Look-ups in named tables: a row name and a column name give one cell, copied from the table.

Table Siv
         Pem  Masutuf  Kez  Soliv  Tebaso  Tigok  Tebavot  Momibo  Tev
Funik    144      169  117     87     105     83      184     160  166
Lipi     164      137  120    118      83    175      130     208  140
Retom    193      151  124    180     125     72      135     103  156
Fek       57      118  120    159     151    155      104     109  181
Likabom  105      141  222    131     174    155      139     138  113

Funik, Momibo -> 160
Fek, Momibo -> 109
Retom, Soliv -> 180
Fek, Tigok -> 155
Fek, Kez -> 120
Fek, Masutuf -> 118
Retom, Momibo -> 103
Funik, Tigok -> 83
Retom, Tebavot -> 135
Retom, Tev -> 156
Fek, Tev -> 181
Lipi, Kez -> 120
Likabom, Tebavot -> 139
Lipi, Soliv -> 118
Funik, Tev -> 166
Retom, Masutuf -> 151
Likabom, Tev -> 113
Lipi, Pem -> 164
Row with the largest Momibo: Lipi

Sege =
|  | Suvemit | Nanize | Rovama | Sak | Mono | Non |
|---|---|---|---|---|---|---|
| Kes | 4944 | -2123 | 8219 | -2909 | 5140 | -2771 |
| Gotazep | -1524 | 1240 | 1025 | 1894 | -3789 | 3203 |
| Redirop | -5152 | -1951 | -5282 | -2017 | 682 | -524 |
| Lumori | -117 | 1216 | -5366 | 1034 | 422 | -939 |
| Ladal | -4921 | 1803 | -9492 | 2336 | -3605 | 1865 |
| Ralunal | 5293 | -2033 | 6066 | -2966 | 6171 | -3903 |
| Zame | -2133 | -1778 | 3556 | -1558 | -421 | 1297 |

Rovama of Gotazep is 1025
Sak of Ladal is 2336
Sak of Kes is -2909
Mono of Lumori is 422
Non of Zame is 1297
Non of Kes is -2771
Non of Lumori is -939
Suvemit of Redirop is -5152
Mono of Zame is -421
Sak of Zame is -1558
Rovama of Zame is 3556
Suvemit of Ladal is -4921
Rovama of Redirop is -5282
Nanize of Ladal is 1803
Mono of Redirop is 682
Nanize of Kes is -2123
Suvemit of Lumori is -117
Non of Redirop is -524
Which row has the largest Sak? Ladal

Table Rom
fields: Fuba, Linison, Donumo, Nimagum, Seb, Zisenoz, Vif, Metoz
Ropot: [135, 75, 106, 130, 120, 172, 86, 77]
Rab: [63, 205, 103, 137, 47, 69, 125, 187]
Zum: [78, 217, 121, 52, 50, 33, 152, 174]
Dalikiv: [106, 92, 87, 125, 113, 129, 96, 100]
Geguv: [137, 72, 114, 82, 125, 118, 104, 66]
Dovaner: [88, 73, 137, 106, 108, 105, 81, 97]

Dalikiv, Donumo: 87
Geguv, Metoz: 66
Rab, Linison: 205
Dovaner, Zisenoz: 105
Zum, Zisenoz: 33
Geguv, Fuba: 137
Geguv, Zisenoz: 118
Rab, Donumo: 103
Dovaner, Nimagum: 106
Ropot, Metoz: 77
Dovaner, Vif: 81

Ronuz =
columns: Vokomi, Zaga, Fisa, Bagike, Dig, Lerake, Zetodop, Zunuz, Kame, Gupir
Vodo: [182, 100, 98, 72, 115, 55, 72, 121, 111, 139]
Mil: [68, 151, 130, 61, 197, 77, 139, 125, 41, 89]
Gumibus: [178, 98, 99, 102, 170, 90, 95, 131, 60, 111]
Tera: [107, 101, 91, 106, 83, 167, 105, 83, 88, 133]

What is the Zaga of Tera in Ronuz? 101
What is the Zaga of Gumibus in Ronuz? 98
What is the Gupir of Mil in Ronuz? 89
What is the Kame of Gumibus in Ronuz? 60
What is the Fisa of Gumibus in Ronuz? 99
What is the Zaga of Vodo in Ronuz? 100
What is the Lerake of Mil in Ronuz? 77
What is the Dig of Mil in Ronuz? 197
What is the Fisa of Vodo in Ronuz? 98
What is the Bagike of Tera in Ronuz? 106
What is the Bagike of Mil in Ronuz? 61
What is the Zaga of Mil in Ronuz? 151
What is the Dig of Vodo in Ronuz? 115

Panelo:
,Zam,Kelip,Pem,Satigi
Non,115,130,125,138
Vodi,137,125,159,123
Mibuv,147,140,169,116
Verir,114,122,162,117
Favo,135,114,218,126
Sovede,92,136,120,126
Zik,127,119,184,130
Feforab,144,130,131,140
Gid,137,160,123,134
Zeleb,62,148,151,137
Zuz,148,129,90,124

Pem of Mibuv is 169
Satigi of Zik is 130
Kelip of Mibuv is 140
Pem of Zuz is 90
Pem of Zik is 184
Zam of Favo is 135
Pem of Verir is 162
Satigi of Verir is 117
Zam of Zik is 127
Satigi of Feforab is 140
Pem of Non is 125
Kelip of Vodi is 125
Satigi of Sovede is 126
Zam of Feforab is 144
Zam of Vodi is 137
Pem of Gid is 123
Satigi of Non is 138

Menip =
	Mit	Raf	Duv	Vok	Nefo	Manoru
Zosub	165	162	139	127	95	116
Bibezes	161	52	132	47	90	162
Lur	131	253	127	139	142	197

What is the Vok of Lur in Menip?
139
What is the Manoru of Zosub in Menip?
116
What is the Duv of Lur in Menip?
127
What is the Manoru of Lur in Menip?
197
What is the Manoru of Bibezes in Menip?
162
What is the Nefo of Bibezes in Menip?
90
What is the Duv of Zosub in Menip?
139
What is the Raf of Bibezes in Menip?
52
What is the Vok of Bibezes in Menip?
47
What is the Raf of Lur in Menip?
253
What is the Mit of Zosub in Menip?
165
What is the Nefo of Lur in Menip?
142
What is the Mit of Lur in Menip?
131
Row with the largest Duv: Zosub

Pilotap
         Gib  Gobefeb  Suz  Nevepev  Pid  Megi  Vekupa  Bop  Ruves
Govob     91      127  209      127   79    89     134  142    129
Nuleni    87       79   99      121  113   151     112  120     89
Vokosak  105      144   41      119  153    96     121  116    151
Mazil    151       82   59      167  110    94     165  138    163
Rokuv    137      104  179      115   68    88     132  122    136
Tege     167       96   90      132  116   131     120  122    182
Bunefuf  135      109  186      131  115   152     156  127    136
Midep    152      143  121      131  155   156     118  106    133
Zapep     84      139   70      128  113    74     109  132    143

Nuleni, Vekupa -> 112
Bunefuf, Bop -> 127
Govob, Bop -> 142
Nuleni, Megi -> 151
Bunefuf, Vekupa -> 156
Zapep, Pid -> 113
Bunefuf, Pid -> 115
Vokosak, Suz -> 41

Dov =
fields: Vamon, Gov, Mek
Repul: [-914, -242, 690]
Maz: [405, -544, -678]
Fupugo: [-830, 228, 356]
Rud: [-37, -333, -479]
Nugifu: [-613, -246, 64]
Basene: [-436, -51, -766]
Tunu: [-979, 21, 468]

What is the Vamon of Maz in Dov?
405
What is the Gov of Nugifu in Dov?
-246
What is the Vamon of Fupugo in Dov?
-830
What is the Vamon of Nugifu in Dov?
-613
What is the Mek of Maz in Dov?
-678
What is the Mek of Repul in Dov?
690
What is the Gov of Basene in Dov?
-51
What is the Gov of Tunu in Dov?
21
What is the Gov of Repul in Dov?
-242
What is the Vamon of Repul in Dov?
-914
Row with the largest Vamon: Maz

Podo =
|  | Vefemed | Fupanip | Rin | Ked | Pev | Mek | Nore | Zopibo | Lak | Gef |
|---|---|---|---|---|---|---|---|---|---|---|
| Vod | -0.486 | -0.370 | -0.360 | -0.290 | -0.111 | 0.138 | 0.126 | 0.313 | 0.118 | -0.030 |
| Lev | -0.454 | -0.136 | 0.063 | 0.029 | -0.302 | -0.550 | -0.152 | 0.233 | 0.041 | -0.347 |
| Lizus | 0.279 | 0.153 | -0.519 | -0.574 | 0.285 | 0.257 | -0.693 | -0.433 | 0.522 | -0.048 |
| Tosame | -0.502 | -0.404 | -0.440 | -0.450 | -0.229 | -0.028 | 0.084 | 0.366 | 0.253 | 0.216 |
| Gugabab | 0.024 | 0.019 | 0.036 | -0.007 | -0.200 | -0.455 | -0.402 | -0.486 | -0.228 | -0.030 |
| Veg | -0.454 | -0.303 | -0.017 | 0.189 | -0.200 | -0.597 | -0.221 | 0.259 | 0.041 | -0.435 |
| Lazod | -0.103 | -0.448 | 0.155 | -0.131 | -0.523 | 0.447 | -0.166 | -0.779 | 0.330 | -0.224 |
| Vesugan | -0.422 | -0.537 | 0.063 | 0.490 | -0.405 | -0.929 | 0.153 | 0.605 | -0.555 | -0.769 |
| Gigevov | -0.263 | -0.448 | -0.360 | 0.100 | 0.226 | 0.091 | -0.443 | -0.779 | -0.189 | 0.339 |
| Kar | -0.167 | -0.259 | -0.360 | -0.521 | -0.405 | -0.455 | -0.221 | -0.034 | 0.080 | 0.198 |
| Lukopif | -0.534 | -0.292 | -0.122 | 0.171 | 0.138 | 0.162 | -0.180 | -0.539 | -0.555 | -0.452 |
| Zer | 0.104 | -0.114 | -0.373 | 0.011 | -0.009 | -0.550 | -0.110 | 0.206 | -0.420 | -0.224 |
| Tipot | 0.120 | -0.326 | -0.373 | 0.100 | 0.109 | -0.431 | -0.457 | 0.073 | 0.215 | -0.294 |

Rin of Veg is -0.017
Lak of Gigevov is -0.189
Nore of Gugabab is -0.402
Gef of Gigevov is 0.339
Mek of Lukopif is 0.162
Fupanip of Gigevov is -0.448
Gef of Lev is -0.347
Mek of Kar is -0.455
Row with the largest Zopibo: Vesugan

